Turns, then the turns between two rows, first turn first; the first pair answered
H (before -> after):
[-2  3 23 -7  0 -2 -5  7 25 -2]  ->  [ 20  -7   7  -4  -2  -2  16 -12   7 -17]
[-10   7   0  -7  -4   4  -4  12   0  -3]  ->  [  4   1   0   3 -11  -8   2   8  -2 -11]
[ -3 -17  -5  13  16   2  -8  -7   6  27]  ->  [  4 -22  -7  17  12  -4  -3 -12   4  23]
Z (before -> after):
[-6 -2  4 -7  6 10  8  5 -5 -7]  ->  [-5  2  7 -9  4  7  7  8 -1 -9]
[-10   3 -18 -22  21  40   5 -13 -19   4]  ->  [-11  19 -14 -30   6  34   9  -6 -20 -18]
[ 24 -11   0  16  -2  -9   3 -19  -4  -3]  ->  [ 25 -10  -1  14  -3  -7   5 -20  -5  -6]
[ -4   9   5  -4  11  -2 -10  -4  11   8]  ->  [ -3   8   2  -4  13   1 -10  -7   9   9]
B (before -> after):
[ -4  17   3  -8 -26 -16   8   4   2 -33]  ->  [ 15 -25  -4  22 -11 -26   8 -18   4   3]
[ -4   1   4   4   1   1 -13   5  18  11]  ->  [  0  15   4  -7  -9  -1  -2   5   9 -15]
[ -7  15   4  -3 -10  -2 -14  14   6  -7]  ->  [ 14   3  -2   6 -13 -11   1  -1  -3 -16]
X (before -> after):
[ 22 -26 -21  14   5  -9  20 -18 -11   5]  ->  [  4  -5 -28 -16  11  21  23 -12 -22  -6]
[ -8 -15  -1   7  14   3 -15   0  13  30]  ->  [-18  -4  -5  -5  17  16 -12   1   8  25]
[-12   8   5 -10  -7  13  -9   9   3 -10]  ->  [ -3   1  11   4 -12  -7 -11  11  11  -6]
Then:
Between the rows of a pair lie two turns.
[ 17 -22 -17   5   4   3  20 -18 -14  -2]  ->  [-19  18  -2 -25   1  20   3  12  -6 -12]
B B
[-11   9 -13 -18  16  25  11  -7 -13  -5]  ->  [-20   8  12   0  10  -1 -16  17  18  18]
B H
[  6   6  -5   0  -7 -15   9   9   0 -20]  ->  [ -5  15  -3 -13  -3  -2   5  13  -2 -17]
H Z
[  5 -15   0  18  -4 -15   0   3   8   7]  ->  [-20   3   5  -3   2   4  -9  15  11   9]
Z B
[ -3  -8  -8  11   4  10   1 -10   1   8]  ->  [-10  -1   2   8  -1   6  -8   4  11   8]
Z H
[-18  21   5 -10  -7   6  -4  18   3 -12]  ->  [-19  12  -6 -13   8  23   0   6  -6  -3]
B H
[  4  -7 -12  -4   4  25   4  -8  -9   6]  ->  [ -5   8  10   0  -8   5 -12  17  14   8]
Z H
[ -9  11  12  -3  -2  -2 -13  10   6  -4]  ->  [  3   9   6  -2 -10  -7  -3   2  -3 -18]
Z B
[  4   1  -8  -3   1   4  10 -10 -11  -5]  ->  [-6  6  8  2 -1 -6 -9  6  9  9]
H X
[  4  -1  12  13   0 -30  13 -18   4   8]  ->  [  4  -8   4   9   8 -16  18 -26  -2  13]
Z Z
[-5 -2 -4 -2  8  7 -8 -3  2 18]  ->  [ -1  13  -5 -10  -4   4   3  -2  -9 -11]
X B
[  1 -16   5  18  12  -8 -14  -3  16  36]  ->  [ 20   9  -4   1 -19 -17  18  -6 -11 -31]
B B
[ 21   1   7  19 -24 -33   4  -5  -9 -19]  ->  [ -9  27  -4 -25  -6  17   3  -3 -26 -25]
H Z
[-16  16   6  -9   4   8  -9  13   6   2]  ->  [ 13  -4  -6   7  -5  -8  12 -11  -8 -13]
X H
[ -2  -2  14  10  11 -24  -8  -7  18  15]  ->  [ 10   9   2  -3   0 -20  16 -17  -6 -23]
B H
[ -4  -9  -9  -4  18  16   7  -9 -10  14]  ->  [-11  18   2 -14   0   7   6   9  -6 -14]
Z X
[ -3  -6   4   7   2  -5 -12  -2   7  18]  ->  [ -1   3   9   5 -10 -15  -9   6   9   3]
B X
[ 13  -3 -11  11  -3  -8  13 -18   3 -16]  ->  [ -3   6   6  14  -5 -18  -5   2  24  -3]
H H
[  8 -15 -22 -15  21  16  13  -3 -13  -8]  ->  [  3  11   0 -17  -5  -8   7  25   2 -31]
H B
[-7 -1  3  5  6 17 -5 -1 -1 13]  ->  [  4  -8  -3   9   2  12   6 -11 -10   5]
H H
[ -7  13  10   0 -11 -10  -6  16   6  -3]  ->  [ 13  -6  -7   6  -5  -6  14  -9 -12  -8]
Z H
[  4 -11  -8  -2   3   3   5 -11  -5   2]  ->  [-7  4  8 -4 -6 -6 -7  8  9  3]
X H
[-21 -21   0   2  32  28 -18 -14   5  23]  ->  [-11  11  29  10 -19 -23 -17  18  21 -29]
B H
[ 17  10  -4   2 -20 -22  15   4   5 -30]  ->  [ 28 -20 -14  17  -2 -18  13 -15   4   0]
Z X
[-26  11  10  11  -9 -24  -9   7  16  -1]  ->  [ -9  -7   3  24 -10 -33   0  -7  12   0]
B B
[ 12 -13  18  20   5 -15 -12   2  21  31]  ->  [-15  25  12 -25   8  26  -6  12   3   3]
X B
[  3   9  -4  -8 -15  -5  12  -3 -13 -22]  ->  [-20   0   7  -5   5   5 -15   9   7  22]
B B
[ -3  15  13  -3 -10 -19  -7  14   9 -11]  ->  [ 13   5  -3  -5  -9 -12  12  -5 -12 -22]
H X
[ -8  -1   4   8 -18 -16  14  -3   2  -7]  ->  [-15   7   0  -6 -12   1  17  -2  -3 -12]
H Z
[ 13 -10 -12  -2   0   6  11 -15 -11  -8]  ->  [  5 -21  -5   5  11   5  -3  -9   2  18]
Z B
[  3  -1  -1  -3  -7  -4   6   5  -7 -14]  ->  [ -5   3  -4  -9  -1   5   5   6  -9 -10]
Z H
[ -5  25   6   4 -20 -25   8   2   2 -18]  ->  [-16   7  11  13  -1 -21 -13   5  17  25]
B B
[  8 -11   5   0 -11 -12  -4   9   6  -4]  ->  [ 11 -15  -7  -6  -6   1   5  -5  -7  -8]
B H
[  1  -4  11  31  -2 -20  -7  10  11  12]  ->  [  9   0 -16   8   4   8  21 -14 -25 -16]
H Z
[-24 -26   0  18  19 -11 -20   1   8   9]  ->  [-37 -11  -8  -5  24  15 -15   0  -5  -2]
Z X
[-10  12  -4 -12   1  10   2   2  -2  -9]  ->  [ -2 -10  -7   4  10   5  -2  -9   0  14]
B B
[ 18   0   2  14 -15 -10   6 -11 -12 -16]  ->  [  6   4  -6  -2   1  17   8 -18 -22  -9]
H B
[ 11  -6 -11   0   9   2   9  -4  -4  -3]  ->  [ 14  -3  -1  10   2 -13   0   7   6   2]
H H
[ -6  18  -6 -18  -3  14   9   4 -15 -20]  ->  [-10 -11  -1   1  18  14  -8  -1   1  29]
B B
[  3  17 -10 -20   2  14   3  -6 -26 -17]  ->  [ -7  -1  -6  -9  22  17 -16  -5  -9  25]
B B
[  6   4  14  15 -14 -27  -8  15  19   1]  ->  [ -9  17  14   1  -9 -14 -12  23  19  -2]
Z B
[ -1   4 -12   8   4  -9  12  -4  -3 -23]  ->  [-22   6  -5   3  14   1  -7  11  12  -1]
B B
[  1 -22  -8   8  10  27   6  -5 -12   9]  ->  [ -8 -19   2  11  11  22  -8   7   0  21]
H Z
[-18  21   3 -11   2  19  -6  12   2   2]  ->  [ 16   2  -5   8 -13  -4  17  -9 -11 -19]
X H
[  1 -10  12  10  -1 -14  -6   5  12  10]  ->  [  7 -19  -3   6   9   0   5 -13  -2  12]
Z H
[-6 -8 -9  8 10 10 -6 -5 -1 19]  ->  [-11   6 -12  -7   6  20  -1  -1  -9   1]
Z B
[ -5  -3  -7 -19   4  13   4   1  -5 -21]  ->  [-15 -12   0  -9  12   9 -15  10  12   6]
B H
[12 -6 -1 -4 -5 12 23 -1  5 -3]  ->  [ 11  -5   9   4 -14   0  16   9  15  -1]
H H
[  5 -10  -7   8   5   3  11  -3  -1  -2]  ->  [-1 -5 -9  3  9 11  8 -2 -1  1]
X B
[ 10  -6 -14   9   3   2   3 -10  -7  -2]  ->  [  8  -3  -3  17  -3 -12  -7   3   7   4]
H H
[  6   7  -4 -10  -7   3  17 -19 -18 -27]  ->  [-25   7   7 -12  15  15 -14  -2   6  16]
B B
[ 12   0  -8 -23  -5 -12  13  -8 -10 -21]  ->  [ 11 -21 -13 -13  11  -5   5 -18  -7  10]
B Z
[-4 20 10  4 -5 -7 -9 14  8 -6]  ->  [  8  -2 -13   5  12  11   9 -15 -14  -1]
X H
[-29   3  30   1   4  -4 -12  20  20  -1]  ->  [  9 -22  -1   8   4  -1  27 -22 -17 -23]
H X
[-18 -10  -6 -15  15  20 -15 -17   1  22]  ->  [ 10 -23 -17  -2   3   3   4 -34 -13   4]
H H
[  9  -4  -6  -4  -2  -1  11 -15 -17 -13]  ->  [-13  -2  -4 -14  13  16  -4  -7  -9   9]
B X
[ 10 -21   4  21  -8 -12   5  -1   7   0]  ->  [-13 -13   8  10   5   7  -9   9  15  17]
B Z
[ -9   0  -8 -11  15  24   5  -8  -3   3]  ->  [ -4  14  14   0 -13 -12  -1  15  12 -15]
H B
[-17  10  -1 -20   8  22  -6   4  -4  -1]  ->  [-18  13  11 -15   0   6 -15  13   9   0]
B H
[-18  27   3 -16 -10  -5   7  15   0 -26]  ->  [ 10 -11 -20   2   4  -1  27 -21 -20 -14]
B X
[-9 -9  4 -6 13 10  3  0  1 14]  ->  [  6  -7  12   7  -5 -15   7   5   5   0]
X H
[  8 -10  -6  -6   6   4  -3  -7   0  15]  ->  [  2  -4  -3 -11   8   7  -8  -2   2  17]
H X
[-14   7  28  -8   7  13 -15   9  16  15]  ->  [ -1  -2   5 -17  15  32   9 -17 -11  -1]
H H
[-15   9  -4 -17  21  26  -6   0  -3  10]  ->  [ 11   5 -14 -11   5  11  16 -15 -20 -19]
Z B
[ 7 -4 21 30 15  3  3 -5 10 -3]  ->  [ 12   0  17  25   9   4  14 -10   1 -19]
B H
[ 22 -26 -12  15   4  -8  14 -18  -8   3]  ->  [-15   1 -12 -18  19  31   1  -3  -8  10]
H Z
[ -2  19  -8 -11  -4   4   8 -14   2  -2]  ->  [  6   9 -10  -3  -4   0  11 -21   0   2]
B Z
[-24  -8   9  -4  12   9 -13   6   9  28]  ->  [  4 -20  11  19  -7 -25  -4   0  12  16]
Z H
[  8  -2  -9   0   4   3   7 -14   2  -7]  ->  [  7   1   2   8  -2 -11   0  -4  13  -3]
H H
[ -4 -22   6  30  -1  -3   1   5   9  23]  ->  [  2   5   4  11 -24  -4  21   8  -7 -28]
B B
[ 22  -8  -3  12 -18 -19  16  -5 -13 -15]  ->  [  9   1 -15 -11  -6  11  20 -11 -26 -18]
X X
[ -4  -4  -3  -1  15  12 -13   0   5  18]  ->  [ -3  11  -9 -14   7  18   1   0  -7 -10]
Z B
[  5   3 -10  11 -36 -17   7  -1  -8 -13]  ->  [-16  16   2   5 -30  -7 -15  17   8   3]
H H
[ 24 -19  -6  12  -2  -9  19 -14 -12  -1]  ->  [-17   5  -2 -19  16  27  -1   4  -3  16]
Z H
[  0  14 -17   3   9   7   7  -9 -23 -31]  ->  [ -9  12  10  23   3 -21 -19  18  12  -4]
H X
[-23  12   7  -8   8  10 -19  19  15  22]  ->  [ -3   0 -21 -16  13  29   8 -13 -19   3]
H H
[ 22   7 -19  13 -32  -6  -1 -13  -2   0]  ->  [ -5  24 -20 -14 -19  24  -7  -3  -4   3]
H Z
[-19  29  -7 -17  -1   9   1  12  -9 -14]  ->  [-24  17  -7 -16  12  18  -8  10  -3  11]
B H
[ 27 -13 -19   0  -2 -10  18  -3  -2  -3]  ->  [ 19 -22 -13   7   6  -9   3   0  10  21]
B H
[ 11  10  -6 -10   0 -19 -20   3   4   2]  ->  [ 17   2 -16 -11   5 -11  -9 -10  -7   0]
Z H
[-17   7   1  -2   5   2  -4  21  19   0]  ->  [ -1 -15  -4  17   8  -9  -1   7  21  11]
H B
[-20  20   8 -12  -3  13  -9  17   4  -4]  ->  [ 12 -12   7  23  -9 -18  -4   3  10   8]
H B
[-6 13 13  1  1 -5 -6  6  7  4]  ->  [  1  16   9   0  -5  -6   3   3  -1 -10]
Z B
[  2   1  -3  -1  -7   2  18  -4 -27 -11]  ->  [ -1 -13  -6   5   5   9  13 -11 -24  11]
B Z
[ -8 -11   7  -7   3   5  12 -11   0 -12]  ->  [ -4 -13  13   0  -2  -8  10  -8   6 -11]
H H
[  3 -19   2   8  16   8   9 -18   7  40]  ->  [ -6  17  -3 -27   3  25  24 -11 -14  -7]
X B
[  0  16 -12  -8 -12   2   8 -13 -12  -6]  ->  [ -4  11   3   5 -17 -17  -9   1  10  10]
H X
[-20 -10  -9 -16  16  15  -6  -1   0  23]  ->  [ -8   0 -17 -26   4  15  13  -8 -17 -10]
Z B
[ -4 -10   2   9  15   4 -12  13  14  21]  ->  [  7 -15 -16  -2  19  18   9  -7 -12   3]
H X
[  9   4  -7  -3 -10   0  13  -5 -14 -17]  ->  [  8 -14 -10   3   7   7   7 -14 -10  10]
B Z
[-11  -8   4   4   2  13  -9   3  10  18]  ->  [-17   4   4  -5   0  17  -9   7   6   9]
Z X
[-21   1   2 -10   5   8  -5   7   3   1]  ->  [-17  -5   6   1   2  -5  -8   9  11   7]
X Z
[ 0 11 -2 -2 -7  1  6 -8 -5 -8]  ->  [-3  3 -2  1  5  7 -3 -9  1 14]
B H
[ 0 -5 -6  0  3  8  3 -9 -6  6]  ->  [-10   6   4  -1   0   2  -9   6   7   7]
Z H
[ -8  -1   5  -1  -1  -6 -10  13  14  10]  ->  [-10  -1  -7 -14   9  13   0   1  -1   6]
H H
[ -8  -6   9   7  -2 -13 -15  12  11   5]  ->  [  8  -8   3  11 -10 -21  -1   4   1 -11]
B B
[ 13 -22 -10  -7  16   7  -1 -26  -6  18]  ->  [-11   2  13 -13  10   0 -23   7  18  25]
Z H
[ -3  13  18  -1 -12 -15  -3  14  11 -14]  ->  [  3   6  16   5 -16 -22  -1  10  10 -13]
Z B
[ 1 -7 -3 -3 13 13  0 -7 -9  4]  ->  [  2   5  13   4  -4 -10  -6   9   6  -7]
X H
[  3   5   9  -9 -11  -8   4   1  -6 -19]  ->  [ 11  -8  11   5  -9 -16   3  -3  -1  -6]
X Z
[ -8  14  10 -10  -7  14  -3   9  12  -1]  ->  [  9   7  10   6 -19  -8   3   5  12  -8]
X B
[ -2  19   7 -11 -11  -2  -1  12   1 -15]  ->  [ 12   7  -3  -4 -12  -4  13  -4  -9 -19]
Z H
[-13  11  16 -27  -8  -6 -20  24   6  -3]  ->  [ 23 -21 -12 -15  -3  -3  12 -14 -24 -11]
X H
[-11  16  -3  -6   2   2 -10   8   5   9]  ->  [  4   2  -2  11  -2 -16  -9   1   7  13]
H B
[ -1 -16   8   4   9   8  -9   9  11  28]  ->  [  8 -23   9  13   0  -4  -5   5  11  24]
Z H
[  3 -14   1  -2  -1 -12   3   7 -13 -16]  ->  [ -8  -4   5  -9   0  -7  -5  16  -5 -12]
H X
[ 13   9   8   2 -19   0   5  14  -2 -17]  ->  [  9 -10  -7  -4   6  27   5  -4 -10  11]
B H
[ 19 -19 -16  10   6   3  10 -21 -15  -3]  ->  [ -7  18  -5 -21   0  16   4   2 -12 -24]
H B
[ -6   9  -9 -10   2  20  12  -4 -16 -13]  ->  [ 16 -12  -6  17  -6 -10  13 -10  -8  -5]
X B
[-15  -4  -2   5  13  -8  -7   3  10   9]  ->  [  2  -3  -8   6   2 -16   9  -5  -2 -14]
B B
[  8   3  -4  11  -8 -17  10  -8  -7 -16]  ->  [-20  16   7   2   3  -3 -10  13   8   2]
B B
[  3 -15  -3  11 -10 -15   7 -16   1  -9]  ->  [-22  10   7  -7 -10  -3  -5   5   8 -14]
B B
[-11   3 -10 -23  -4  16   3  -1 -10  -9]  ->  [  6  -9 -15 -13  -9   3  11  -9 -15 -16]
B Z
[ 13 -13  17  15 -13 -27 -12  15  11   2]  ->  [  0 -13  16  12  -2 -14 -21  18  17  20]
B Z
[ -7  -1  14  -2  22   8 -16  -6  13  27]  ->  [-16  19  15 -18  17  17 -15   1  11  10]
Z X
[ -5  -8  -5   2  15  19   8 -13 -17   4]  ->  [ -6  11   1  -6   0  11  11  -2 -18 -18]
Z Z
[-13   9  17  -3   5  -1 -10  15  14  -1]  ->  [  3 -17   9  14  12  -8  -6   1  11  15]
H B
[  5   7   0  -9  -3 -11  14  -1  -4 -17]  ->  [ 10 -10   4   7   3 -19   5  -2   7   7]
Z B
[-5  1  3 12  6  0 -5  1  7 15]  ->  [ 8  5 -5 10 -5 -5 11 -4 -5 -8]
B B
[ 18  -8 -16  -2   1   6  24 -18 -21 -16]  ->  [-22  16   1 -23  11  26  -4   9   0   4]
B B
[  4 -18  -9  -1  22  17   1 -18  -6  23]  ->  [ 20 -25  -4  16   8  -6   4 -17  -2  17]
H H
[ -5  17   7 -11  -5   6   1   6  -3 -17]  ->  [-10   6   2 -11  12  20  -6   1  -4   6]
B H
[  0  13   2  -6  -6   4  15   0  -3 -11]  ->  [ 10  -7   5  12  -3 -11   7  -5   7   9]
X B
[  9  -8   1  -7  -1   4  -4 -35 -18   2]  ->  [  8   6   8 -11 -14  -3  -2 -27 -17 -15]
Z Z
[-10   6   0  -4  -4   5   3  -1  -3  -1]  ->  [-5 -6 -1  5  0  3  3 -7 -1  9]
B B
[ -4  -8  15  14   4 -17 -15   7  19  18]  ->  [  0  -1 -14 -13   9  17  16 -16 -18 -12]
H X
[-4 -4 -8  6  9 15  2  4 -4  2]  ->  [  4  -1  -6   7  -2   6  10   4  -7 -13]
X B
[ -1 -10  13  17  -5   6  -1 -24   0  33]  ->  [-15  19   7 -12  -9  28   8 -18 -15   3]
X B
[  1   5  18  11  -3 -16  -6  16  17   5]  ->  [ 19   1  -5   2  -5  -3  20  -7 -12 -19]
H Z
[  2  -1   3  18  -3 -12  -4  -2   7  21]  ->  [ 12   9  -5   8 -14 -11  13 -10  -8  -8]
B H
[ -4  18  10 -11   5  10   9   3  25   3]  ->  [ 9 17 12  0 -7 -8 14  0 25 -8]
X B
[17 -5  0  4 -4 -9 10 -7 -2 -8]  ->  [  1   3  11   4  -2 -11  -6   9  15   3]
H H
[ -2   9  -4 -13   8  12   2  -5  -5  -1]  ->  [  7   7  -6  -8   2   5   7  -8  -7 -10]
B Z
[  8  12   8   2  -6 -10   4   4   3 -12]  ->  [-2 18 10 -5  0  1 -3  9  5 -6]
H H
[ 10  -5  -2   0   1   0  14   9  -6 -11]  ->  [ 3 -2  8  3 -2 -7  5 17  6 -7]
H H
[-19  13  12 -10   1   6  -1  14   6  -2]  ->  [ -7   5  -5 -12   2  14  15  -3 -12 -13]
H H
[  7  -4  -9  -5   9   6   4 -10  -8   5]  ->  [  1  12   7  -2  -5 -11  -7   9   7  -1]
X H
[ 9  0  3 -4 -8 -3 -3 -6 -3 18]  ->  [ 13   4   3  -4 -13  -9   0  -5  -4   8]
B H
[  5 -30  16  12   0 -10   8   4  17  29]  ->  [-20  -4   5 -26  11  32  10   9   2  15]
X X
[ 30 -10  -7   2 -20 -14   5  -8 -17 -27]  ->  [-17  10   0 -27   9  28 -25  14  -4   4]
X H
[ 3  4 -7 -6  4  6  7 -8 -7 -9]  ->  [-7  3 -2 -7 13 11 -4 -1  1  6]
B B
[  9  11   6   4 -17 -19   5  10   1 -20]  ->  [  7   1 -15  -9   2  11  16  -9 -20 -13]
Z H
[  6  -6   0   1   9   0  -4  -4 -11   3]  ->  [  5  -3   8   6   2 -10  -9   4  -3   2]
B H
[-10  -6   1  -7  20  20 -11   1   8  25]  ->  [ 11 -17 -15   1  16  17   9 -20 -10   8]
H H
[ 21 -22 -17  -6   6   5  33   1  -9   0]  ->  [-10   9  10 -16   1   0   3  39  20   4]
X H
[-12  25 -12 -26   2  16  12   2 -16 -13]  ->  [-25  12   2 -12  15  12 -14  14   6  27]
B H
[-13  24   4  -9 -10   7   8   2  -1 -29]  ->  [ -6  14  -7  -9  -4  17  17 -10 -13 -27]
X H
[  8  -3 -12   3 -11 -16  10   3  -8 -25]  ->  [  2 -20  -5  18   2 -21  -8   8  11   9]
Z B
[ -2  34   6 -13  -4   7  -1  14   0 -17]  ->  [ -7  20  -4 -17  18  27  -5   1  -5   7]
B H
[ -6  20 -19 -19   2  15  14  -6 -24 -27]  ->  [  0   3  11  22  -9 -36 -17  16  18   8]
H X
[ 5 12 -1 -8  9 18  7 -1 -7  4]  ->  [ 1 11 11  0  7  5 -6 10  9 14]
B H
[-10  -4  -7  -7   4  13   2  -7 -16  -4]  ->  [-10   7   0  -8 -10   2   0   3 -12 -17]
Z Z
[-14   2  17  -8   3  18  -3   7  -3  -1]  ->  [  2  -7   5  -4   0  14  11  -8 -16 -13]
H H
[  3 -11 -10  -7  -7   4   5   2 -12   0]  ->  [ -3 -10 -10  -7  -3   9   0   3 -11   5]
B Z
[ 21  -1   3  13 -21 -24   0  14  17 -14]  ->  [ 11  14 -14 -17 -10  13  15   4  -7 -29]
H Z
[ 26   5  -7   2  -8 -11  17  -8   1  -7]  ->  [ -5  19  -3 -17   9  18  -3   6  10  16]
X H
[  2   5 -21 -17   5  23  18 -15 -24 -18]  ->  [ 21 -27 -17  14   7   1  12 -26 -13  10]
Z B
[ -2   2  -5 -16  11  23   5  -1 -10  -3]  ->  [ -7   4  13  -5   5   3 -12  16  12  13]
B H
[-10  20 -21 -11   3  17   8   0   2  16]  ->  [  9  13 -26  -3  -5   4  23 -11  -9   1]
Z B
